In the rows, zero is written as 128.
One turn sends every row of this set to another row. A few are shown first. Where does it send the rows asked after them?
bisa: [113 161 155 189 107 118 138 109 125 152 115 118 134 124 134 106 119]
Buro: [135 130 152 155 119 118 153  85  92 129 133 109 126 148 108 156 117]
zibi: [135 128 146 160 120 120 156  87  86 128 132 112 125 150 107 155 118]
gov: [127 129 131 215 128 109 127 113 102 147 103 113 129 131 130 130 141]
pava: [109 131  95 105 115 113 179 158 107 145 110 128 145 145 109 115 150]
gab: [132 131 146 158 116 123 161  87  87 129 134 115 125 151 108 148 114]
reme: [120 111  87 118 131 104 165 159 100 143 100 120 143 146 107 137 165]
piv: [139 128  61 129 120 126 135 125 125 143 110 125 154 147 124 102 116]
zakag: [137 139  82 112 118 122 126 120 145 144 111 118 156 138 125 105 112]
dilo: [107 168 143 141 105 147 124 172 114 140 113 117 142 108 116 121 146]
pusa: [121 119 111 100 133  96 149 154 124 145  98 109 145 135 108 147 165]
tufu: [125 145 158 194 124 106 117 108 128 150 105 105 131 120 132 132 135]
zapoz: [107 158 117 161 106 154 137 178  88 137 113 127 139 118 115 114 148]
lali: [111 137 118  89 118 105 163 153 130 147 107 117 148 134 111 127 150]
kedif: [119 139 114 170 123 143 118 178  85 135 102 116 136 118 112 139 165]
dor: [147 125  82 117 132 113 111 120 146 144 103 108 154 136 123 125 124]
misa: [132 135 152 153 115 122 158  86  92 129 135 112 127 149 108 150 113]
gegud: [148 114  61 134 134 117 119 124 126 141 102 115 152 144 122 122 128]
geke: [118 150 140 150 123 136 105 172 111 138 102 106 139 106 114 146 162]
gade: [116 145 129 211 111 122 147 115  99 149 112 125 130 135 132 105 125]

pava goes to lali
gegud goes to piv
gab goes to misa
Where do these go?
tufu goes to gov
dilo goes to geke

One turn sends every row of this set to another row. A few are shown first. Where does it send the rows asked after them?
razed: [137 138 142 118 144 133 124 194 119 155 132 124 125 111]
tefab: [101 142 140 135 180 138 132 118 106 154 125 148 129 108]
laf: [131 118 159 130 155 139 110 162 196 123 137 142 126 121]
bolu: [100 124 143 150 167 147 146 137 112 156 116 139 132 100]
Zita: [110 136 144 123 162 115 112 181 126 182 120 118 131 135]
ser: [132 115 165  90 131 111  98 152 128 145 126 102 140 143]
taz: [127 116 162 127 158 131 129 181  99 141 143 111 140 106]
tuliz: [148 121 178 134 142 130 100 143 184 118 153 133 127 135]
Nideg: [154 116 140 161 139 150 150 136 140 114 131 134 111 109]
Ravo: [109 126 162 140 172 102 157 140 167 154 168 120 133 150]
defes: [ 91 159 127 119 173 122 129 141 137 143 125 152 104 119]
vinap: [132 115 154 136 166 158 123 160 179 132 127 149 151 111]
Nop: [103 155 133 105 144 108 117 125 143 129 146 142  93 142]
kef: [130 103 142 128 134 127 121 152  98 160 162 105 141 136]
Busub: [160 133 149 154 141 140 128 132 157 144  98 140 105 117]
ziku: [116 118 148 107 131 109 117 160 115 141 163 103 138 160]
Vifa: [132 122 150 146 138 113  95 103 149 110 134 131 135 164]
Duf: [140 141 172 135 153 124 121 127 167 131  82 134 123 143]
pedib: [109 116 158 135 177 105 146 127 175 173 142 120 138 148]
vef: [129 144 125 142 141 114  99 134 171 119 121 146 114 157]
lin: [120 126 134 178 178 143 130 137 128 120 128 148 144 120]
lup: [132 114 160 142 147 139 156 133 139  84 139 127 129 131]
nidi: [123 129 179 127 156 123 139 127 156  93 109 125 139 151]
goruf: [140 136 143  95 128 121 104 178 138 158 120 119 124 133]
Lenib: [156 118 187 143 144 147 108 130 161 124 153 136 153 134]
mudof: [107 156 149 114 123 106 118 141 156 132 133 131  94 152]
baf: [105 137 150 104 147 104 112 179 133 154 137 110 131 159]
kete: [123 132 167 118 113 116 117 103 123 126 149 119 123 159]
pevek: [128 112 155 169 163 131 114 104 123 109 137 132 153 141]
Zifib: [126 112 141 136 155 130 116 166 104 185 136 113 137 121]
Goz: [126 101 176 111 151 119 113 154 104 136 138  99 148 126]
Mopaz: [121 146 115 163 163 133 119 154 159 127 117 156 119 129]
Gel: [119 111 164 141 141 142 136  99  97 141 138 123 146 126]
gino: [ 93 154 136 133 156 125 134 163 150 150 114 143  98 116]
Zaka: [132 131 149 145 152 116 162 138 157 158 183 127 133 150]
zot: [121 136 148 114 134 114 110  95 119 131 159 130 109 145]
let: [119 129 153 133 157 131 121  89  96 147 146 136 130 125]
Kiv: [128 116 142 136 161 121 146 120 168 190 138 128 145 145]
Zeson: [148 115 172 144 160 163 123 139 156 133 138 147 167 118]
Moz: [142 125 137 143 144 128 155 125 156 181 164 132 140 147]

nidi goes to Nideg
razed goes to ser
Where do these go?
Vifa goes to lin
Lenib goes to vinap
tefab goes to Nop
Zita goes to ziku
mudof goes to Gel
Moz goes to pedib

One turn sends every row of this set to another row. A few are shown first. Where does it send the rows asked after them?
luboz: [110  69 143  88 110 142 150 130 131  96 148 117 130 175 136 100  95 160
 150 101  97 127]
deg: [113  82 162 117 123 174 128 120 118 101 134 106 128  90 133 133  80 155
 125 143 114 154]
zevel: [ 83 103  88 130 126 147 161 136 135 122 164 101  88 110 133 108  94 115
 158  94 139 136]
mozuv: [112  92 156 115  99 172 131 131 111 105 136  90 128  89 147 134  80 162
 126 140 121 156]
lalen: [ 95 103  97 127 131 150 161 139 132 124 157  89  84 114 125 119  94 109
 168  97 138 135]
mev: [ 90  93  99 127 143 158 158 134 139 121 157  99  84 121 117 121  96 106
 163  98 130 129]
luf: [100  77 157 115 105 188 127 126 118 103 140  98 125 105 142 140  86 162
 116 138 110 146]
Teto: [133  84 151  92 130 115 152 124 127  95 139 122 134 144 126  90  83 150
 167 108 110 144]
mog: [ 85  96  95 125 126 162 159 141 135 124 161  89  82 127 127 124  99 112
 161  94 132 128]
vagor: [ 83  95  92 131 138 151 160 129 140 120 163 110  88 112 124 109  95 113
 156  95 134 134]
kuvuz: [146 121 135 142  94 123 112 110 152 100 127 121 118 161 149 142 128 161
 106 121 120 163]
losof: [124  95 141  89  89 121 157 143 117 102 145  96 133 153 151  94  88 163
 163 101 117 142]
Lek: [147 118 137 143 102 124 111 106 155  99 127 127 118 161 144 142 129 158
 106 123 118 162]
Mogol: [147 119 142 145  94 114 111 110 151  99 137 118 106 161 140 145 120 138
 101 132 116 167]
suter: [145 118 142 144  92 117 111 110 151  99 138 118 106 163 141 146 121 138
 100 133 116 166]
rav: [146 120 142 145  91 115 111 111 150  99 138 116 106 161 142 144 120 139
 101 133 118 167]
ror: [151 123 136 143  99 119 112 108 152 100 126 123 119 156 146 140 127 158
 110 123 122 165]
rek: [ 76  95  88 130 127 157 160 134 139 121 166 104  87 119 132 112  97 116
 153  92 132 130]

Lek goes to kuvuz
zevel goes to vagor
Teto goes to luboz
Where do these go?
mev goes to mog
deg goes to luf

